Here are some points:
tensor([-1.292,  1.056,  0.912, -0.095,  1.211, -0.660,  0.894,  0.966,
        -0.802,  1.167,  0.017, -1.077, -1.593, -1.237, -0.991, -0.295])
tensor([-1.540,  1.056,  1.660, -0.421,  1.296, -1.279,  0.905,  0.518,
        -0.812,  1.310, -0.310,  1.009, -1.359, -1.287, -1.015, -0.100])
tensor([-0.010,  0.964,  0.679, -1.048,  0.879, -0.855, -1.135, -1.284,
        -0.856,  1.147, -1.616,  1.017,  0.365, -1.339, -0.968,  1.718])
tensor([ 0.353,  1.138,  0.615, -1.062,  1.187, -1.411, -1.137, -1.354,
        -0.909,  1.070, -1.638,  1.000,  0.074, -1.177, -1.056,  1.365])
tensor([-1.681,  0.627,  1.440, -0.978,  1.464, -1.037,  0.877,  1.051,
        -0.936,  1.236,  0.226, -1.115, -1.649, -1.242, -1.007, -0.405])
tensor([ 1.399, -1.038, -1.334, -1.033, -0.807,  0.773, -1.286, -0.911,
         1.394, -0.925, -0.283,  1.004,  1.741,  0.981, -0.484,  0.537])
tensor([ 0.021, -1.004, -0.238,  1.123, -0.510,  0.951,  0.812,  1.024,
         1.071, -0.856,  1.147, -1.046, -0.006,  0.931,  1.165, -1.306])
tensor([-1.941,  0.414,  1.232, -1.001,  1.349, -1.077,  0.971,  0.900,
        -0.748,  1.076, -0.087, -1.024, -1.656, -1.253, -1.035, -0.230])
tensor([-1.456,  1.147,  1.326,  1.149,  1.047, -0.933,  1.030,  0.976,
        -0.886,  1.229, -0.278, -0.177, -1.554, -1.221, -1.102, -0.501])
tensor([ 1.491, -1.025, -1.345, -1.030, -0.942,  0.901, -1.214, -1.068,
         1.362, -0.957, -0.360,  1.102,  1.255,  0.928,  0.271,  0.728])
tensor([ 0.091,  1.173,  0.508, -1.079,  0.564, -1.469, -1.147, -1.306,
        -0.853,  0.125, -1.465,  0.979,  0.134,  1.007, -1.084,  1.411])
tensor([-0.087, -0.816, -0.643,  1.129, -0.751,  0.394,  0.823,  1.345,
         1.368, -0.839,  1.215, -1.009,  0.155,  0.849,  1.232, -1.111])
tensor([ 0.088, -0.889, -0.341,  1.006, -0.714,  0.251,  0.926,  1.184,
        -0.358, -0.907,  1.491, -1.053, -0.226,  0.906,  1.209, -1.178])
tensor([ 1.694, -0.943, -2.023, -1.055, -1.202,  0.911, -1.265, -0.874,
         1.233, -0.943, -0.050,  0.970,  1.324,  0.915,  0.322,  0.267])
tensor([-0.046,  1.087,  0.302, -0.981,  0.312, -0.664, -1.063, -1.520,
        -0.105,  1.051, -1.253,  0.905,  0.267,  0.936, -0.981,  1.594])
tensor([ 1.340, -1.025, -0.946, -0.973, -1.232,  1.412, -1.181, -0.974,
         1.474, -0.905, -0.263,  0.895,  1.125,  0.974, -0.550,  0.675])
tensor([-0.371, -0.947, -0.657,  1.117, -0.809,  0.466,  0.973,  1.201,
        -0.828, -0.966,  1.464, -1.003, -0.409, -1.196,  0.685, -1.172])
tensor([-0.103, -0.913, -1.268,  1.083, -0.665,  0.848,  0.983,  0.626,
        -0.818, -0.861,  1.078, -1.143,  0.326, -1.164,  0.445, -1.028])
tensor([ 0.362, -0.916, -1.260,  1.138, -1.065,  1.604,  0.884,  1.287,
        -0.802, -0.893,  1.274, -0.986,  0.608, -1.183,  0.461, -1.520])
tensor([ 1.589, -0.973, -1.398,  1.077, -0.935,  1.145, -1.175, -0.933,
         1.429, -0.989, -0.254,  0.976,  1.111,  0.912,  1.158,  0.316])
tensor([-0.422,  0.424, -0.350,  0.984, -0.390,  0.884,  0.920,  1.184,
        -0.782, -0.939,  1.477, -1.152, -0.232,  0.938,  1.150, -1.442])
tensor([ 0.870, -0.972, -0.566, -1.025, -0.831,  0.933, -1.161, -1.276,
         1.529, -0.927,  0.243,  0.350,  1.206,  0.926,  1.176,  0.240])
Here are 18 more points, each followed by its number:
tensor([-0.061, -0.858,  0.369, -1.110,  0.807, -1.042, -1.244, -0.854,
        -0.954,  1.178, -1.478,  0.966,  0.126,  0.921, -1.024,  1.100]) 0
tensor([ 1.011, -0.981, -0.335,  0.769, -0.619,  0.944, -1.345, -1.079,
         1.357, -0.873,  0.015,  0.923,  1.208,  0.817,  1.228,  0.686]) 1
tensor([ 0.025,  0.825,  0.483, -1.049,  0.751, -0.734, -1.236, -0.745,
        -0.866,  1.164, -1.419,  0.884, -0.262, -1.294, -1.048,  1.108]) 2
tensor([-1.590,  1.181,  1.488,  1.058,  1.720, -1.226,  0.926,  0.938,
        -0.770,  1.283,  0.141,  0.962, -1.564, -1.107, -1.027, -0.003]) 3
tensor([-0.298,  1.195,  1.119, -1.018,  1.036, -1.200, -0.453, -0.686,
        -0.867,  1.116, -1.092,  0.919, -0.079,  0.925, -1.028,  1.234]) 4
tensor([ 0.021, -0.981, -0.781,  1.103, -0.832,  0.993,  0.904,  0.618,
        -0.738, -0.892,  1.302, -1.050,  0.121, -1.355,  1.067, -1.295]) 5
tensor([ 1.483, -0.849, -1.619, -1.119, -1.077,  0.928, -1.199, -0.973,
         1.434, -0.875, -0.341,  1.002,  1.449,  0.856,  0.281,  0.470]) 6
tensor([-0.169,  1.049,  0.533, -1.062,  0.690, -0.934, -0.844, -1.243,
         1.380,  1.260, -1.555,  0.918, -0.084,  0.825, -1.007,  1.346]) 7
tensor([ 0.510, -0.985, -0.723,  1.124, -0.851,  0.584,  0.913,  1.007,
         1.366, -0.814,  1.298, -0.997, -0.138, -1.202,  1.130, -1.283]) 8
tensor([-0.449, -1.033, -0.352,  1.153, -1.009,  0.233,  0.970,  0.860,
        -0.709, -0.937,  1.170, -1.074,  0.240,  0.822,  0.391, -1.013]) 9
tensor([-0.154, -0.895, -0.643,  1.020, -0.995,  1.094,  0.737,  0.836,
         0.582, -0.853,  1.215, -1.009, -0.313,  0.840,  1.177, -1.225]) 10
tensor([-0.026,  1.215,  0.770, -1.007,  0.840, -1.044, -0.990, -0.939,
         0.149,  1.146, -1.282,  1.088,  0.338,  0.907, -1.027,  1.184]) 11
tensor([-1.950,  1.179,  1.152,  0.275,  1.272, -1.028,  0.796,  0.586,
        -0.856,  1.132, -0.070, -1.179, -1.707, -1.212, -1.016, -0.215]) 12
tensor([ 1.389, -0.894, -1.330, -0.427, -1.132,  0.866,  0.899, -0.706,
         1.343, -0.919, -0.274,  0.976,  1.723,  0.964,  1.106,  0.585]) 13
tensor([ 0.015,  1.063,  0.996, -0.910,  0.888, -1.325, -1.187, -1.223,
        -0.598,  1.185, -1.237,  1.023, -0.145,  0.953, -0.928,  1.422]) 14
tensor([-0.028, -0.898, -0.281,  1.065, -0.902,  0.804,  0.878,  0.450,
        -0.836, -0.875,  1.202, -1.059, -0.021, -1.220,  0.512, -0.982]) 15
tensor([-1.348,  1.205,  1.543,  1.020,  0.903, -1.430,  0.775,  0.460,
        -0.778,  1.169,  0.008, -0.886, -1.614, -1.125, -1.122, -0.266]) 16
tensor([ 0.148, -1.016, -0.365,  1.101, -1.103,  0.840,  0.841,  0.643,
         0.817, -0.977,  1.263, -1.156,  0.424,  0.887,  1.274, -0.888]) 17
Which two of these numbered points are nearest to each point below, looking only along the 2 directions in which the first points spread most? Their numbers follow each, nearest first.
tensor([-0.010, -0.992,  0.296,  1.149, -0.866,  0.855,  0.854,  0.633,
        -0.895, -0.950,  1.127, -1.110,  0.257, -0.770,  1.165, -1.370]) > 5 9
tensor([ 0.104,  1.108,  0.885, -0.971,  0.597, -0.726, -1.207, -0.985,
         0.296,  1.185, -0.938,  1.048, -0.171,  0.869, -1.042,  1.157]) > 11 0
tensor([-0.354,  1.143,  0.792, -0.942,  1.329, -0.817, -1.020, -1.028,
        -0.878,  1.103, -1.355,  0.846, -0.272, -0.443, -1.013,  1.374]) > 4 2
tensor([ 0.405,  1.038,  0.338, -0.909,  0.234, -0.831, -1.129, -1.268,
         1.307, -0.273, -1.380,  0.953,  0.228,  0.815, -0.986,  1.594]) > 7 0
tensor([-1.186,  1.126,  1.388, -0.616,  1.040, -1.014,  0.878,  0.987,
        -0.862,  1.230, -0.003, -0.992, -1.432, -1.268, -1.055, -0.302]) > 16 3
tensor([-1.711,  1.140,  1.138, -1.192,  1.474, -1.069,  0.858,  0.588,
        -0.925,  1.169, -0.339, -1.065, -2.154, -1.195, -1.002, -0.216]) > 3 12
tensor([-1.572,  1.124,  1.357, -1.060,  1.321, -1.155,  0.957,  0.563,
        -0.731,  1.168, -0.074, -0.861, -1.343, -1.142, -0.984,  0.114]) > 3 16
tensor([ 0.065,  1.136,  0.612, -1.063,  1.388, -0.769, -1.309, -0.990,
         1.367,  1.140, -1.349,  1.058, -0.459, -0.271, -1.026,  1.261]) > 11 14
tensor([ 0.029, -0.944, -0.764,  1.028, -0.805,  0.952,  0.885,  0.970,
        -0.871, -0.962,  1.390, -1.087, -0.007, -0.759,  1.182, -1.432]) > 5 8
